Each path below is one point turned by a fixed rotation once a step. After each direction that follows a path, write how fast that rotation turns it, in degrees per step (0 if it stays still).
Each turn is a multiple of 5 degrees from 10 to 175, or 0.
Each row of a path follows its step; steps can be skipped.

step 2: [ 17  16  -6 -16  -5 -23  12  13  -7  -8   3   9  -4  10 -10  -3  -7  -6
  -4   8  -1   6  -5   8  -4  11  -2  21  11   4   2   0   8  -7   0  -2
  12   0  14  12  -6 -10  -2   4 -19  19   6  -5   2 -10  -1  -2   8   3
 -11  -3  -4  14  -3  12  -7  -1 -15  -2  10   7 -16  -2   8  13  -2  -1
 -27   9  17   4  19  10   1  19  16   0   0  -7   0   5   6]
step 4: [  4  23  -4 -12   0 -13   8   3  -8  11  -4  -4 -20  11   1   9   3  -1
  -1   4  -5  -8  -6  -9   2  24  17  10  -9   7  -1  -9  16 -10   8  -1
   5 -11  -7  12  -9  -6 -15   2   1  17  -3  -4   3 -18   2  -1  -5  -7
  12   4  -2   6  -7  -9   9  -5 -15  -7 -13   3  -1 -15 -13   8   4  12
 -13 -14  -9  17  12  -4   4  -2  28 -10   2  -7 -15   2 -10]
step 9: [  5   0  13  -1  -3   3  -8   6  -3 -13   3   9  -6   2  12   5   9  -4
 -26  12  12  -6   3 -20  -6   5   4   2   1  -3 -17  15  12  -1   9   4
  -4  -6   6 -13   5  -6 -15   0 -21  11   6  10   2 -12   7  -3  21  14
   3 -13   4   3  -3  -9  14   0  -1  18   3  15 -17  -8  -6   6   7  -2
 -11 -15   4   5   3 -12  -4  -9  22   4  -1 -13  -7  20  12]
step 12: [  8   0   0 -10  -1 -13   6   1  -7   3  15 -25  -9   4  -4 -23   9   1
 -14   7  16  -7  -1 -10  -7  32   1   6  -6  -4   7 -15  11   4  -2   3
  15  -6  -2   0   4  -8 -19  -2 -15  32  -4   2  -7  -3  16  -5  -6   9
  10   3   1   4   6   5 -12   0  -5  10   4   0 -12 -10   0   4   5   9
  -5   0   1 -11  19  -9   4   3  14  -2  11 -13  -5   3  -6]
step 18: [ -7  -6   0  -4   6 -11   2   7  12   5  -1 -15  -7  26  -5  -3  13  -2
  10  12   2   0   6   2  -1   2 -10   6  -4  -7 -16   1   9 -10  -5   3
   6 -16  -7  -4  12   4   2  18 -11   7   8   5   2 -22  -5  -9  -2 -18
   0 -10 -16   5  12   3  -5  14   5  17  21   7 -11 -16   7   5  13  -4
 -19  -2  19   1   6  -4   0  23   6   0 -17 -16   2   6   5]
step 21: [  3  -1  11 -18   3  -7  14  16  -6 -11  14   1 -18   0 -21 -10  22 -10
  11  12  -2 -11  -8   3   5   4   6 -11 -13  -2  -6 -18   6 -17  -1  -4
   0  -9   4   2   4  -8   2   1   8   8   6 -13   5  -9  -6  10 -25   0
   2 -15   8  -3   2   0   2   2 -14  -9 -15  -7  -9   1  12   5  12   0
  -6 -16   5   7  12   1 -10  14   0 -12 -21 -18   3   3  -2]
step 31: [ 18   2  18 -12  -4 -13  -5  15  12 -13  16   0   5  10 -18   3   5   6
   7  23   2   3  -5  -2 -11   1   3  14  -1   2  -6 -23   5  -7   7   5
   5   0   6   7  17  -6  -7   2  -4  11  17   3   2 -14  -3  13  -4  -8
  -8  17 -14   2  -8  -3  13 -18  -5 -15  -1   1  -6  10   4   7  10   5
  -5   9  12   6  10  -2   4  -5   4 -13  -8 -15 -24   3 -14]
[-1 -2 -3  0  3  2 -1  0  5 -2 -1  2  0 -1 -2 -1 -2  0  3 -4  3 -2  0 -2
  1  1 -1  3 -1 -1  0 -1  0  0  0  0  3  1 -1 -1  4  1 -1  2  2 -2  2  1
  2 -5 -1  3  0 -3 -1 -2  1  2  4 -2 -2 -2  1 -1 -1 -2  1  2  0  1  1 -2
  2 -3  0  3  1 -6 -1  4 -3  1  0  5  0  7 -2] => 145
[ 1  1  1 -2  1  4  0 -3  1  1  1 -2 -2  2  1 -1  0  5 -3  0  0  1  0 -2
  0  3 -1  5  3 -2 -5 -1  3  0  1 -1  1  3  0  1  0  2 -3  2 -4  0 -1  1
  3 -3  2 -1 -1 -1  1  3  1 -2  1  3  1  0  3  1 -4  0 -1  2  3  0 -5  3
  0 -3 -3  3 -1 -1  2 -7 -2  1  3 -1  0  1  0] => 135
[-1 -2 -2 -1 -4 -4  0  2 -2  4 -2  0 -2  2  2  1  2  0 -3 -3  0 -2  1  1
  3  3  1  2 -4  6 -1  3  3  1  2  2  0 -3  1  2  3  3  2 -4 -1 -2  2  0
  1  3  0  0  0 -1  1  3  2  1  4  3 -2  1 -1  0 -2 -2  0  1  1  3 -3 -1
 -3 -1  3 -3 -1 -3  0  1  0  5 -2  1 -3 -1  1] => 45
[ 1 -2 -1  0 -1  3 -1 -1  1  2 -3 -4  5  3 -2  1 -2  0  1  2  1  0 -1  1
  1  0  1  1 -4  2  1 -3  2  2 -1  0  1  2 -4  2 -2  0 -1  3 -1  2  2 -2
 -2 -2  3 -1 -4  0 -2  2  3  2 -4  0 -2  3 -2 -2 -1  0 -4  3  1 -3 -2 -1
  4 -1  0 -3  2  2  3  2  2 -2 -2 -1 -5  2  3] => 170
[-1  0  2  1 -1  0  2  3 -2  2  6 -3  1 -2  0  0  1 -1 -3 -3  2  2  3  0
 -3 -2 -2  2  0  1  2  1 -2  1 -4 -4  5  0  1 -5  2 -3 -4  0  3  0  2 -1
  0 -1  3  0  1  2  0  4  1  2 -1  5  1  0  4 -1  1  1 -2 -2  2  0 -1 -4
 -2  0  5  0  1  0 -2  0  0 -1 -1 -2  0  4  3] => 110

step 5: [  3  24   7  -8   6   0  -2 -19 -11   2 -17   4   4   1  -5   4  13 -25
  -5  -1  -1  10   0   4   8   5  11  -3  -4   6 -20  -7   7  -4  -6  14
  14 -17  11  -8   5  13 -22  -1   3  -8  -5   4  -3 -10   4  13   3  -8
   2   9  -5  -5   0  -7   0  -8 -15   0 -10 -23  -2  -6   4  -7  -9  14
  21 -20  23   8  -4   2   0   6  -5   3   0  -8  15  -4 -13]
step 7: [ -1 -17   0  -9  11  18  -6 -15 -18 -11  -2   0   0  -7  -3  -8   5   3
  -4  -2 -12   2 -19   1  -6  -9 -19   3  14  -7  -8  21   0 -13  -5  12
  -9   0 -19  -8  19   1  -2  -3  -6   0  -4 -19  -2   0   3  -1  -5  -2
  -2  15 -11  -4  -6  -6  -1  -2   7  -9  -1   4  11  12 -26 -15 -10   4
  17  -8 -10   6  -6 -11   4   4 -10  -5  15  -6  14  -5 -21]
step 14: [ -5  -2  -6   0 -14   4  -5   5 -20 -10  -1   0  -9  -8   2  -1 -12 -21
   7   0   3  -3   9  14  -7   6   6 -11   3 -10 -14 -21  -1   6  -5  -5
   8  15  -6   7  -7   4 -14   7 -11  -3  23 -30  -3  -5 -14 -12  -7  -1
 -14  -4  -8   5  -1  14  -5  -1   1  -1   8   4  -3  -7  -9 -14   0   0
  -8  10  13  18 -23   9   9 -13  -2 -11  -3  -3 -14   2  13]
step 18: [ 17 -16  -3   3  -5  10  22  -2  10  -3  -6 -13 -14  -2   8 -15  -4   9
  15  -6  -7  10  -3   3 -25 -11  -6  -5   4  -3  -1  -1  -9  -1 -15   3
   7   1 -13 -14   9  11 -11   0  -7  -3 -12  14  13  19   3  -8  -6  -4
   5  12   0   6 -17  -7  -3 -20 -14   3  12   3   5   0 -11  10  -5   5
  15   4   5  -1  11   3  11 -10 -22   2  -5   2  21  -8   2]
step 21: [ 16  -1   4   3 -10  15  12  -1  -5   3 -18   9 -10 -10   0  -2  -6   7
  -1   3  -7  10 -11   5 -17   2   4   1   8 -17  -1 -12  13   6   2   6
 -11 -10   2  -7  -1   8  -4  10   3   1 -19  -2  16  -5 -10   5 -15  -3
   8  -9 -22 -15  -5   6  -3 -13 -15   1   4   1   3 -25 -13   8  15  15
  17 -18   1  -2  13   4  -4  17 -20   5   6  -5  15   1   7]
step 26: [  6  -6  19  -7  -2  -5   0  -3   0   3  12   5 -13  -5   0 -13   8   8
   2  -7   3  15   0 -19 -10  10 -12 -20   0  -8  -1  -3   0   4 -27   5
 -10   0 -10   1  -1   5  -4  -8 -11   2   6   0 -13   4   9   1   6   6
   3   2   3 -13  -6  -2   0   9 -23  -1 -10   8   1   2  18  -4 -10  14
   9 -20  -2  -4 -20   3  15  25 -14  -3  20 -11  -7   4  12]
step 27: [-13  -3 -14 -13  -2   3  13  -6 -11  -5   9   1  14  16  -3  -3  17   4
   3   3 -11 -12   6  -7   1  -7   2 -12   9  -7 -12 -10   2  21   7  14
 -12  -6  24   5 -21   9 -19   0  -7  10  -3   2   1   0   6   9  -5   6
  -7  24   8 -13  -1  -3   2  12  -1   4   1   8  -4  -1  -5   3  -3  11
  14  19  -8   3   1   4   5  17   9   9 -10 -14  -6 -23  -1]
[-2  3  1  1 -3 -2  3 -3 -2  1  2  5  0  2  0 -2 -4  5  1  1  2 -1 -4  1
  0  1  0  0 -5 -3  2  1 -2 -2  0 -1  0  1  0  1  4 -2 -1  1  0 -2  0 -1
  0  2 -1  0 -1 -2  0 -1  3  0  1  2  0  1 -2  2 -1 -1  3 -5  0  2  3  2
 -4  0 -3  3  0  0  5  1 -3 -1  1 -2  1  1  5] => 145
[-3  0 -2  3 -2 -1  0 -3 -1  1  4  1  3 -1  1  2  3 -3  2  1 -3  3  4 -3
  5  4 -3  4  0  1 -1  1  0 -1  3  0  3  3  5  2 -1 -2  2 -4  0  1 -3  0
 -2 -1 -2  3  1  0  1  0  4  1  1  0 -2  0 -6 -1 -2 -1 -1  1  2  1  1  0
  1  0 -1 -1  2  4  3  1 -1  2 -3 -2  1  1 -1] => 100
[-1  1  1  1 -3 -2 -3  2 -5  0 -1  2  2 -1  1 -4 -1 -2 -3 -1  2 -2  1 -2
 -3  1 -2  1  0  1 -1 -3 -4  0 -3  0  4  2 -2  3 -4 -1 -1  0  4 -5  1  0
 -1  0 -3 -1  2 -3  0  3 -2 -4 -1  1  3 -1 -1  0 -2 -2 -1  3  0  0  4 -3
 -3  2  2 -4  1  0 -4  3  1  0  3 -2  3 -2  1] => 35

step 0: [  3  -1 -12  -1  -9  -7   6  10 -13  -9  -6  -6   1   6  22   4   5 -12
 -11   5   0  26  11  15   7   0  -4   9   3   1  -5  -2  -2   6 -11 -15
   1  -4   8  -4  19   3  -7  11 -11  -6  -4 -11   8   0   8  -7 -20  18
 -11  -8   6   1  -3 -22   8 -19  -2   0  -3  -5  11   5  17   9  -1   4
  -8  20   4  -1 -19 -16 -11  -7 -19  -9  -3  10  -4   7  -9]
step 5: [  3  -3  13 -18  -4   6  13  10   2   3  -7   1  -6 -10  -3   1   2 -15
  -7   1   3   7  -5  -1 -11  15   1  14  -6  -6  -9  27   1   0 -16   2
  -8 -16   7   0  -4 -10 -21  -1  12  -6   5   7 -12  -7   6   1  -5  19
 -19  -9  15   1   1  -4 -11  12  12   5   4   1  13   9  -4  16  -5 -11
 -10  16  14   4 -24   1   3  -8   1   3  -2  30   0   9  -6]
step 6: [ -4  16 -17  -5 -10   0   1   8   9  -4 -17  11  -2 -13  14  22 -17  -3
  12 -15  -7  14   3   0   9 -14 -12 -11   4  10  -9   8  -8   4 -12  -4
  -7  -4   7 -15  13  -1 -12  -5 -10  -7  -2  -5 -14   5  -6 -10 -12   0
   5   9   6   9  -8 -17  -8 -25  -1   8   9  -4   9  15  15  14  11 -15
  -2  11   5  -7 -16  -4   1 -12 -12 -14   9  -4   1  -2 -11]
step 7: [  2   3  18 -10  -3  -9  11  13  -2   4  -5   5   8 -22  39 -12   2   0
   6   3  -5  10 -11   6  -7  -4   2 -10 -11   5  -1   1 -11  -9  -8   4
   5 -13   7   5  16 -24  -4 -10 -10  23  -2  -8  11  -1  -3  15  -8   1
   4  -6   0 -17   3   3   3   5   4   8  16  -6   5  14   7  14   2  12
 -12  11 -10 -11 -15  -1  -1  -3   9  -3 -11  13   2   5  10]
step 13: [ -4   9   2   1   8   5  17  11  -1 -15  10   3   0 -22  24 -24   4   7
   4   6   4  11 -12   4   6   1  -9   3 -15   0  16  -3   1   3  -1   3
  -3  -2   0 -17   2 -13  -4   8   1   9   4 -15  24  10   5   4 -14   0
   6   3   2  11  -3 -12  -1 -22   5  19   5   3   8   5  11  10   8  -1
  -4  14   4  -2  -9 -10  -5  13   0  -7 -22  16  22  -7  -4]
step 19: [-11   5 -18  -1  -4 -14   8  25   7  -5  -5 -14  -1 -15  22 -20 -22 -11
  17   6  -9   0  -8   3 -11  11 -10  11  -2  -9  10  -2  -3   6  10  -1
  -2 -21   4  -3  -3 -14  -5   7 -18   3  -7 -12   7  12   7   5  -5   1
   7   3  -1   0   5  -3 -18 -11  -1  24   3 -15   2   7   5   7  14 -10
   4   1   9 -15 -15  -2   4  -6   5 -15   3   1   9  11   0]
step 29: [  5   3  12  -8  -1  18   7   4  -4 -16 -24  13   0 -18  17   0  -1   9
   8  -2  -2  22   7  10  -1   7 -14   3   9  -3 -11  -5   2  -5   0   1
  -3  -9   5 -12  12  -3 -17   8 -11   3   0  -5  17   1  12 -10 -11  -1
   0   9 -17 -11  -9 -23 -10 -27  -1   6   7  -4  11   2   6   4   4   2
  -7   3 -17 -11  -8 -11  -5  -4 -14   2 -18  16  10  -1  -7]
[ 1  4 -1  2 -1 -3  1  1  0  2 -1 -3 -1 -1 -6  0 -3  1  2 -3 -2 -4  0 -5
  0  1 -1 -3 -1 -2  0  0 -3 -5  3 -3  2 -1  0  1  1 -1  1 -3  1 -3  0 -3
  1  1  3  0 -4  0  1  4 -1  1 -2 -1  0 -5  2  5  0  3 -2  3  1 -2  0 -1
  3 -1  4  3  0  2  0  2  0  1  1  0  2 -3 -1] => 160
[-2  3  0  1  4  2  1  1  0 -3  0  1 -3 -4 -2  0  1 -1  3  0 -2 -1  3  0
 -2  0 -3  0  0  0  1  1  0  3  0 -5 -1 -2 -2 -2 -3  0  0  1 -2  0 -2  2
 -1  2 -4  4  3  2  2  4  2  2  0  1 -2  0 -2  2 -1  2  0 -5 -3  2 -3  1
 -1  2  3  0  0  2 -1 -2  0 -3  2 -7 -1 -1  2] => 160
[ 1 -1 -1  0  0  2 -3  0 -1  4 -3 -2  3 -3  3  0 -3 -3 -2  1 -2 -1 -2 -2
  0 -4 -1 -2 -1  3  3 -1 -5  2  3  0  0 -2  0 -1 -1 -4  0 -1 -4 -3 -1  0
 -3 -3 -1 -3  0  1  2  2 -1  4  1  4  0 -2  0 -4  2 -5  1  2 -1 -1 -1  2
 -2  1 -2  0  3  6  1  1  0  1  1 -1  1  5  0] => 90

step 1: [-10 -16  -2   5  -8  -6  17   3   7   7   7  -2 -11  12  10   5  -3   5
  -5  16  13   5 -18   1   2   4  16   2   2   8   0  -6   4   9 -13 -12
   9  -1 -19  -8 -10   6   6   7   5  -3 -24 -11  12   3  -1  -7 -10  -5
  -2   8   0  12 -10   5  17   0  -9   2   7   9 -15   6  -5  18  -5 -10
  10 -14  -2  10   1  20  12 -16 -14   8  -2  -5  -5  -1  -4]
step 8: [ 14 -12   7  -6  -3  -3  20 -18   7  10  10 -15   6  19  20   0   0 -10
  15  -2  -9  12   3  10   0  16   7  -5 -14 -17  -6  -4   0  -9  11  -4
   0  -3  -3   7   0 -10 -23   3  -2  12  -4   2  -9   3  -8  -5   1  -9
   6  -3   6  -3   1  -4  -7  -3   9 -19   4  13  11  -2   0  10   4 -16
  10  -4   3   8  -7  16  11  10  -4  -2  14   9   5  12  -4]
step 11: [ -9 -19 -16  -9  20  -2   7   5   1  11   4  -5  12  -1  -1  -3   8   0
  -6  -1   1  18  16   8   2  13  -5   7  19 -19  -7   2  -9   3  -9  16
 -10  -6  -2  -6  -9  16 -17  -2  -2  -1  -2   1  -7   0  -9  -4   4  24
   9  -6  -6 -11  -9  -5   4   8   6  -9  -4  -6   6 -20  -4 -12  -2  -8
   8   1  10   0  -9  -2  15   9  10  13  -1 -14   1   1  -1]
step 12: [ -8 -15   4  13  -9  -3   8  12   6 -10   4 -10   1  -6  10 -16   7  -6
  12 -18   6  18 -11   2 -10   5   5   1  -3   3   5  11   1  -7  -7  -6
   7  -7   9  -7   4  -1   2   0 -26   7 -13  -3  -9   5   7  22  -8   4
   6  -5   3   4 -15 -22   9  -1   2   1   8   2   3   7 -10   1 -16  -2
   1  -6  14  13   0  -1  -7  13   5 -22 -14  -9  13  -3  -8]
step 17: [ -3 -15  -1   7 -14  -8   1  -6 -20   4   2 -12  10  -1  -9  -7  -3   4
   5   9 -12  -6   9  -7   0   3  16   4   7 -13  -8 -13  11  -9 -13 -10
   3   2 -15  10   2  10  10   7  11   4   5  -4 -19  11 -19  -7  -1  -7
   9  -2 -22  -2  -2   7   7   9 -29  -5   3  12  -2   2  -1   0   1  -3
   2   4  11  -3   4 -13   5  -3 -15   6   3  -2   0  20 -15]
step 24: [  1 -10  12   0   0 -11  18   1   0  -3  16 -28 -13   6  12  12   5  -3
  -4  -1   2 -20 -20   4  -1   4  -8  -2   8  -4 -17   3  24 -13  -8  -1
  -2   3  -7  10 -13  10  -7   3 -14 -16  -7  12   3   2 -12   4   7  -7
  19   1  -7   5  -1 -10  -4  13  12  -6   2 -11 -12   0   0  16   6  -4
   2   9  -2   3   4  -7  -8   6  -2  15  -6   2   1  -7  -1]
step 30: [ -3  -9   2  10   7  -1  19  13   3  -8 -12   4  -1  -5   3  -2  -7   0
 -12  -1  12   5  -2   2  -5  -7  13  14  -4   2   1   4  10  -7 -16  -4
  11   7  -9   4 -11  22   7  -6   0  10  -6 -16   5  -8  -2  -4  -1  -3
  16  14   4  -4  12   0  14 -14 -14  17   6   8   3  -1  -3   7 -13  18
   9  -4   6   2  12  -9   1  13   5   7 -10 -21  -1 -25   5]
[ 1  2  0  1  1 -1  2 -3  1  4  1  2  2 -2  1 -2  5  5 -3  3 -1  0  1  1
  5  1  2 -5 -1 -1 -1 -1 -1  4 -5  2  1 -4 -1 -4 -1 -2  2  0 -1 -3  0 -1
 -1 -1  0 -2 -3 -2  1 -1  2 -1  4  2  2  1  2  1 -1  1 -3  2  0 -3  3 -1
 -3 -1  3 -2 -1  3  1  0 -2 -2  3  0  2  3  1] => 120
[ 1  0  1  3  0 -1 -1 -1 -2  3  2 -2 -4  1  3 -2  0  2 -1 -2  2 -6 -1  2
 -2  0 -2 -1 -1 -1  4 -5  1 -3  0 -2  0  6  2  2 -3  1  1 -1  0  0  6  0
  0  0  3  0 -5 -1  3 -2  0  2  3  0  0 -2  2  0 -3 -3  3  0  0 -1  3 -2
 -2  4  1 -2 -1  1 -2  0  3  0 -1  1  1  0 -2] => 40
[ 0  1  0 -1  3  3 -1  2  0 -1  1 -1 -1 -1 -5  0  0 -1 -1  2  1 -1  2  2
  1 -5 -1  0  1 -6  2 -2 -2  1  1 -2  3  1  0  0  0  1 -1  4  0  0  0 -4
 -2  1  0 -2  2  0 -3  1  6  1  1  3  2 -1  2 -5 -1 -4  1 -4  4 -2 -2 -3
  0  0  2  2  0  3  3  2  1  3  0 -1 -2 -2  5] => 155
[-3 -2  0 -2  2  0 -1  5  0  0 -1  2  0  1  2  0  0  0  3 -1  0 -1  0  1
  1  1 -3 -1 -1 -1  0  1  2 -2  1  0 -1  0  1  1 -5 -3 -4  2  3  3  0  3
  0 -3  2 -1  4 -1 -3  2 -1 -2  3  0  0  1  1  3  3 -1  2  0  1 -2 -1 -3
 -5 -1 -4 -1 -2  3 -1  0 -2  2  9  1  5  1  3] => 140
[ 4  4  0  1  4 -1 -6  1  5 -3 -5  0  1  4  3 -1  1  1 -1  2 -3  0  3 -2
  0  2  1  1 -3 -2  1 -1 -2  0 -4  2 -3  2 -3  1 -3  0 -1  3  1  1  2 -1
 -4  4 -3  0  1  5  2 -1  0 -1  3  0 -2  1  0  0  0  2  1  0 -2  2 -1 -1
  1  1 -1  3  1  3  1  0  0  1 -1  4 -2  0 -1] => 125
[-1  3  1 -1 -1  0  1  3 -1  0 -1 -5  4  1  1  3 -1  2 -3 -2  0  1 -2  2
  1  2  1  4 -4 -3 -3  0  2 -2 -1  0  0 -2  2  3 -2 -3 -1 -1  2  0 -1 -1
  0 -2  2  3 -2 -2  0  4  1  4 -2  2  5  0  0  2 -2  1  2  3  1 -2 -4  1
  1 -2  0  3  3  4 -3  0  2 -2 -2  1 -3  1  0] => 100
[-1  0  3 -3 -2  3  0  3  0 -1  4  2 -3  1 -3 -1  3  2  2 -2  2  0  4  1
 -3  1  1  2 -1 -2 -2  1 -3  5 -1 -1 -4  0  0  1 -2  1  4  1  1 -1 -4  0
 -2  4  2  0  1  0  1 -2 -3 -3 -2 -1  3 -6 -1 -2 -2  1  1  3  0  2  3  2
 -2 -3  1  1 -1 -1 -2 -1  2  1  3  3 -1  1  0] => 130
